array([[118, 103, 113, 109],
       [129, 154, 147, 130],
       [142, 108, 105, 132]]) Answer: 105

array([[119, 142, 119, 115, 141],
       [100, 130, 116, 109, 101],
       [143, 128, 120, 115, 145]]) Answer: 120

array([[132, 125, 143, 133],
       [129, 127, 131, 129],
       [135, 123, 157, 134]]) Answer: 157

array([[131, 124, 123, 127, 126, 134],
       [133, 122, 120, 126, 124, 138],
       [140, 112, 107, 124, 118, 153]]) Answer: 107

array([[144, 122, 125, 142, 123, 141, 117],
       [116, 124, 131, 110, 133, 110, 121],
       [127, 127, 142, 135, 136, 137, 150]]) Answer: 142

array([[123, 132, 135, 125, 129],
       [143, 113, 117, 115, 116],
       [128, 129, 138, 106, 117]]) Answer: 138

array([[125, 131, 131, 121, 138, 111],
       [125, 132, 130, 122, 136, 117],
       [126, 136, 124, 135, 110, 149]]) Answer: 124

array([[125, 134, 129, 131],
       [128, 120, 128, 127],
       [125, 157, 129, 127]]) Answer: 129

array([[150, 138, 131, 123, 136, 133],
       [150, 115, 125, 131, 139, 137],
       [133, 132, 133, 123, 146, 136]]) Answer: 133
---
[121 157 150 105 133 127 135] Out: 105, 157

[100 135 155 116 134] Out: 155, 155

[[131 126 146 145 110 127 143]
 [125 136 151 122 109 143 135]
 [127 127 109 112 147 141 112]] Out: 122, 151

[[121 112 135 128 102]
 [151 137 134 152 139]
 [122 103 133 137  99]] Out: 134, 152

[[135 139 126 106 127 122 126]
 [134 123 146 138 114 146 117]
 [131 126 147 113 144 110 127]] Out: 138, 147

[149 128 138 123 143] Out: 138, 149

[139 115 128 157 134] Out: 128, 157
---
[124 117 144 104 151]: 117
[141 145 156 155 129]: 145
[ 99 113 128 111 100]: 113
[126 129 119 155 116]: 129
[120 106 122 114 120]: 106
[134 120 107 140 123]: 120
[136 101 130 133 105]: 101
[123 109 152 119 120]: 109
---
[[126 135 137 132 131]
 [117 141 137 150 125]]
150

[[151 135 134 121]
 [154 135 131 126]
 [145 135 115 123]]
131

[[146 130 119 148]
 [143 148 115 152]
 [110 109 147 104]]
115

[[122 139 131 127 132 108]
 [123 131 129 123 139 133]
 [148 104 112 135 125 141]]
139

[[153 131 127 113]
 [109 128 127 133]
 [124 118 129 140]]
127

[[131 126 135 129 136]
 [146 107 151 149 134]
 [112 138 136 139 124]]
149

[[127 128 157 127 126 128 129]
 [111 129 131 129 149 129 128]
 [128 128 127 147 125 128 135]]
129

[[126 115 155 127 112 130]
 [153 109 133 123 127 115]
 [122 131 111 104 111 124]]
127

[[129 136 127 107 124 129 120]
 [134 132 126 124 102 128 130]
 [131 135 115 131 133 117 132]]
128

[[129 113 137 114 111 134 138]
 [129 153 138 138 125 119 122]
 [118 126 109 142 128 127 105]]
119
---
[[130 127 122 135 126 157 128]
 [121 122 123 134 117 135 121]] → 127

[[114 137 144 141]
 [105 139 139 151]
 [103 129 120 141]] → 137

[139 152 127 151] → 152

[144 136 152 133 155 105] → 136

[109 149 106 133 136] → 149

[132 104 135 127 139 131] → 104
---
[128, 123, 149, 152, 126, 121, 119] ⇒ 152, 119

[142, 149, 110, 139, 135, 109, 99] ⇒ 149, 99

[[111, 143, 148, 137, 117, 110],
 [143, 106, 127, 121, 145, 142]] ⇒ 148, 106

[156, 142, 125, 134, 132, 122] ⇒ 156, 122

[151, 120, 137, 123, 122, 128, 125] ⇒ 151, 120

[140, 154, 107, 98] ⇒ 154, 98

[[127, 127, 140, 126, 128, 125],
 [132, 134, 122, 147, 154, 146],
 [138, 114, 147, 132, 136, 133]] ⇒ 154, 114

[126, 116, 133, 105, 147, 149, 128] ⇒ 149, 105

[134, 115, 138, 140, 113, 153, 138] ⇒ 153, 113
---
array([[121, 143, 109, 131, 152, 146],
       [125, 138, 155, 116, 140, 112],
       [126, 134, 124, 127, 134, 132]])
126

array([135, 103, 101, 135, 134, 122, 111])
135

array([104, 126, 142, 100, 127, 115])
104

array([134, 144, 150, 144])
134

array([134, 153, 118, 136, 121, 125, 142])
134

array([[133, 141, 127, 152, 125],
       [128, 128, 128, 128, 127],
       [127, 127, 128, 127, 128]])
127

array([131, 101, 139, 140, 151, 135, 110])
131

array([134, 139, 104, 133, 129, 152])
134
---
[114  99 155 151 108] result: 155
[143 136 109 138 120 117 104] result: 120
[126 146 105 134 145 111] result: 134
[105 118 123 157 133 120] result: 157
[128 155 116 125 112] result: 116
[144 149 129 119] result: 149
[132  99 120 125 135 137] result: 125
[100 126 113 156 124 117 144] result: 124
[157 124 145 118 133 123 122] result: 133
[141 143 150 133 135 116 142] result: 135
---
Q: [132 140 156 111]
A: 111
Q: [131 149 125 120 141 106 140]
A: 140
Q: [110 132 143 107 110 147 114]
A: 114
Q: [106 111 137 131]
A: 131
Q: [109 134 151 152]
A: 152
Q: [106 126 136 128]
A: 128
Q: [148 112 105 124 125]
A: 125
Q: [130 143 147 117 103 152]
A: 152
Q: [ 99 106 110 126 108 128]
A: 128
Q: [145 123 136 155 143 134]
A: 134
---
[103 136 132 121 133 123 141] yields 121

[[112 129 132 122 120 120]
 [155 113 133 128 149 130]
 [112 128 133 132 129 125]] yields 122

[[131 132 137 114 129 111 107]
 [143 149 113 133 151 158 109]
 [136 119 147 121 140  98 115]] yields 114

[114 106 123 110 132 122 116] yields 110

[[127 152 145 131 101 123]
 [133 108 117 120 147 143]
 [137 109 123 125 135 145]] yields 131

[[122 126 139 121]
 [130 127 149 135]
 [127 140 154 154]] yields 121
---
[139 134 155 143 102 136 129] | 143
[123 141 152 136 119 158 115] | 136
[127 103 134 121 149 104  99] | 121
[135 114 101 121 118 139 114] | 121
[107 128 130 146 122 130 145] | 146
[117 134 138 103 141 143 142] | 103
[113 132 116 153 131 103 109] | 153
[112 125 129 133 142 125 151] | 133
---
Input:
[[143 104 135 122 138]
 [128 146 133 133 120]
 [130 115 126 125 134]]
Output: 143

Input:
[[122 130 125 116 133 128 125]
 [127 138 131 105 136 124 115]]
Output: 122

Input: [108 107 118 129 130 155 137]
Output: 108

Input: [124 128 114 152]
Output: 124

Input:
[[117 107 111 133 143 107]
 [110 134 123 121 130 133]]
Output: 117

Input: [144 143 127 102 106]
Output: 144

Input: [130 143 155 113 152 102]
Output: 130

Input: [104 143 134 157 107 120]
Output: 104

Input:
[[126 124 128 108 137 134 113]
 [132 116 140 144 105 134 113]]
Output: 126

Input: [145 157 156 130 118]
Output: 145
---
[[116 113 132 127 121 147]
 [114 117 104 142 131 131]] Out: 104

[105 130 115 141 132 145 119] Out: 115

[[128 126 130 126 152]
 [121 120 124 125 131]] Out: 124

[115 115 123 115 137 158] Out: 123

[118 125 149 119 121 145] Out: 149

[[103 143 113 147]
 [102 142 113 145]] Out: 113

[[129 129 130 112]
 [127 124 104 134]] Out: 104

[[153 148 101 110 127 145 115]
 [153 131 112 145 148 107 118]] Out: 112
---
[[139 119 135 128 119]
 [133 134 127 151 121]
 [103 131 127 115 149]] yields 119

[[146 115 124 122 138 121 123]
 [140 119 126 125 134 123 124]
 [123 157 147 128 132 124 111]] yields 115

[[137 108 120 130]
 [135 112 124 129]
 [137 104 125 130]] yields 108

[[142 140 109 122 113 132 131]
 [127 125 149 109 142 129 121]
 [103 120 122 142 130 125 118]] yields 140

[[114 130 130 126 127]
 [150 137 128 123 118]
 [135 141 126 131 132]] yields 130

[[120 134 112 149 131 138]
 [127 134 128 122 129 142]
 [115 143 138 155 126 114]] yields 134
